[[  5   5   5  -8  -7  -7]
 [  1  -2  -8  18  -7 -13]
 [  1  -8   4   3   3   4]
 [  4  27  -2   3 -13 -32]
 [ -2   9  15  -7   7  13]
 [ -3   4  -7  -3  12 -27]
 [  0 -12   0 -13  -7  47]
 [ -3  14   6  10  -8 -16]] Out: 5

[[55 79 48 54 59 77 72 39 42 61 53 61 47]
 [56 77 47 81 70 86 76 48 67 61 65 60 74]
 [56 69 51 82 64 88 54 51 59 56 77 54 58]
 [65 42 70 41 58 39 52 86 68 57 60 63 42]
 [54 44 67 47 61 41 60 71 51 68 64 65 90]
 [37 59 69 53 78 44 59 60 46 64 48 57 23]] Out: 79

[[587 414 454 301 446 552 651 167 680 406 424 414 453]
 [616 495 357 364 651  83 372 418 536 422 418 526 534]
 [613 403 432 260 489 435 615 132 661 395 413 426 443]
 [503 543 442 858 553 536 514 759 320 474 682 665 617]
 [602 448 411 655 677 214 491 515 255 410 675 696 468]
 [553 521 443 497 699 157 390 681 401 432 566 625 361]] Out: 414

[[ 109 -336  551  243 -466 -190  235 -236  -56  143  296]
 [ 179  -16  766   42  378  109  740 -203    0  377  299]
 [-157 -360  -84  241 -698    0 -667  -46 -197  -31  130]
 [-227   51  -87  291 -240  326 -258 -264 -241  382  291]
 [ 319  -71  621  104  135 -150  983  -20   48  172  214]
 [-297 -145 -421  296 -618  219 -805  -58 -282   89  136]
 [ -83 -391   70  147 -524  -21 -550   19 -148  -71   93]
 [ 169 -160  799  174  -31  -56  647 -328  -15  349  372]
 [-119  -27  224  391 -416  134   95 -454 -191  459  428]
 [ 272  101   58  -43  425   26  757  420   17  -39  -59]
 [-236 -172   97  420 -693  132 -393 -467 -247  372  405]
 [ 242 -264  133  314 -653 -403  525   82  -27 -100  139]] Out: -336

[[-26 -13 -13 -24   0   3 -13 -14  22]
 [-26 -17 -20  -5 -13  -2 -14 -15 -25]
 [-19 -41 -31  -3 -16 -15 -19 -30 -11]
 [  9   4 -16 -26 -20 -23 -17 -18 -20]
 [  8   0 -10   4 -21   1  -1   6 -37]
 [ -2   2  -8   5  -5 -25 -18  26  19]
 [  0   6 -27 -28 -24   1 -47  17  11]
 [-24 -10   9  -9  14  11   8 -41  -5]
 [ 15   4  -5 -19   6   9  14 -27 -43]] Out: -13
---
[[ 0.03  0.20  0.02 -0.13]
 [ 0.03  0.09  0.03  0.06]
 [ 0.03 -0.04 -0.01 -0.06]] value 0.20

[[-0.091  0.051  0.065  0.086 -0.068]
 [-0.173  0.045 -0.102  0.024  0.156]] value 0.051

[-0.08 -0.11  0.05  0.19 -0.12] value -0.11

[-0.54 -0.97 -0.10  1.31 -1.43] value -0.97

[ 15.8  -2.0 -16.0 -10.3] value -2.0

[[ 11.6  -3.2   3.0 -18.0   8.5   0.2]
 [  4.7  -2.0  -5.2 -13.0 -12.9 -13.5]
 [ 24.1 -17.5   9.3 -18.6 -21.6 -23.0]] value -3.2

[ 1.4 -0.9 -1.2  0.5] value -0.9

[[ 0.066 -0.139 -0.078 -0.076 -0.068 -0.106  0.042]
 [ 0.041 -0.087 -0.107  0.008 -0.057 -0.094 -0.051]
 [ 0.009  0.077  0.137  0.066 -0.006 -0.136 -0.114]] value -0.139

[[ 0.16  0.00 -0.11 -0.01 -0.13]
 [-0.11 -0.09  0.07 -0.09 -0.12]
 [-0.05 -0.04  0.20 -0.05 -0.15]] value 0.00
---
  6.9 -27.6  14.3  47.9   9.5  -3.5  17.4
-32.0   0.4 -42.7 -43.3 -27.5  -7.9  15.4
result: 9.5

  9.6  -9.4 -47.7  -0.5  43.0 -22.6
  2.6 -33.7  14.5  -3.5  25.4   9.7
result: -0.5

-44.9 -57.5 -20.7   8.2 -13.3
-35.1  -6.2  -3.9  37.2   0.5
result: -20.7

-19.3   6.0  -8.6  -7.1  -9.4  -2.6
 23.5  27.9  45.3  51.6 -29.3  57.3
result: -7.1

 -3.7   4.0   3.7  -9.6   1.6  11.9  -1.1
 24.2  -9.9 -10.9  27.2  -1.2 -45.0  10.0
result: 1.6

 11.5  14.6  11.7  13.7  23.1  16.1
-21.2  -5.6  37.4  41.2 -14.3 -52.0
result: 13.7

-53.4 -60.6 -48.2 -53.9  22.4
  1.6  -0.6   6.1 -15.8  23.7
result: -48.2

-52.7  -2.8 -13.4  51.2  31.6 -40.6 -22.2
-22.1 -22.0  -3.3 -27.5   0.4  22.3 -23.2
result: 31.6

-17.1  19.3  -8.0   0.3 -36.4
-51.5 -23.3  14.8  14.7   5.7
result: -8.0
---
  7.0   -9.4  -54.7  -49.3 -> 7.0
 15.6  -28.1   -1.1   57.3  -16.6  -12.0 -> 15.6
-14.7    5.8   30.9   57.1  -18.2   13.4 -> -14.7
25.0  39.2  36.9  57.3  10.7 -> 25.0
 39.6   15.8  -15.2   52.6  -42.2    3.6 -> 39.6
-31.4   47.3   -7.6  -17.5    8.4 -> -31.4
---
-317    -2   736  -605
-137  -292  -201   118
ans = -201

-320   262   561   409   491   227
 609   162   226   208   246  -657
ans = 246

6  5  2  3  7
3  1  2  2  0
ans = 2

5930  7194  7075  7337  6472  6636  6375
1348  9425  5917  8656  4000  7406  4879
ans = 7406

 1  41  43  50  74
40  43  50  74  95
ans = 74

5297  9506  7908  3201  4962  2471  4477
4863  3885  5411  5332  5834  6445  6713
ans = 6445

623  476  622  836  300  583  535
361  408  697  237  269  395   90
ans = 395
---
[[42, 99, 80, 68, 46, 39, 79], [55, 63, 80, 74, 28, 82, 88], [85, 71, 89, 47, 72, 10, 77]] -> 88
[[7425, 6020, 5251, 2486], [8342, 4038, 4836, 7202]] -> 2486
[[19, 33, 47, 80, 54, 35], [45, 41, 49, 65, 78, 63]] -> 35
[[27, 7, 16, 18, 80], [20, 85, 87, 82, 88]] -> 80
[[4313, 5802, 8570, 7185], [7488, 2622, 8509, 1835], [4096, 5242, 8607, 4213]] -> 1835
[[71, 748, 627, -62], [630, -941, 130, -425]] -> -62
[[2567, 3656, 5285, 4517, 3478, 2406, 8339], [6291, 5623, 3929, 4746, 5487, 5685, 2671]] -> 8339
---
array([[  3,   8,   3,  -6,  27],
       [  4,   2,   4,   3, -33],
       [  4,  -1,   7,   2, -34]]) => 2

array([[4, 3, 3, 6, 7, 2],
       [3, 5, 3, 5, 8, 2],
       [4, 2, 3, 6, 4, 2]]) => 4

array([[64, 48, 22, 97],
       [47, 65, 65, 41],
       [55, 55, 54, 57]]) => 54

array([[10, 40, 24, 55, 38,  2, 59],
       [75, 70, 43, 32, 28, 59, 18],
       [50, 31, 32, 24, 56, 43, 44]]) => 43

array([[36, 49, 10, 18, 37, 22],
       [ 5, 58, 90, 24, 64, 44],
       [46, 55, 78,  3, 49, 68]]) => 49

array([[18, 62, 48, 66, 23, 17],
       [85, 27, 43, 20, 81, 86],
       [53, 46, 47, 46, 53, 49]]) => 53

array([[85, 70, 52, 44, 59, 72, 79],
       [59, 50, 68, 83, 65, 68, 65],
       [72, 62, 61, 53, 25, 40, 67]]) => 40

array([[  9, -21, -34,  -8,  -3,  27],
       [-11,   6, -21,  -1, -31, -15],
       [-11,   6, -21,  -1, -31, -14]]) => -31
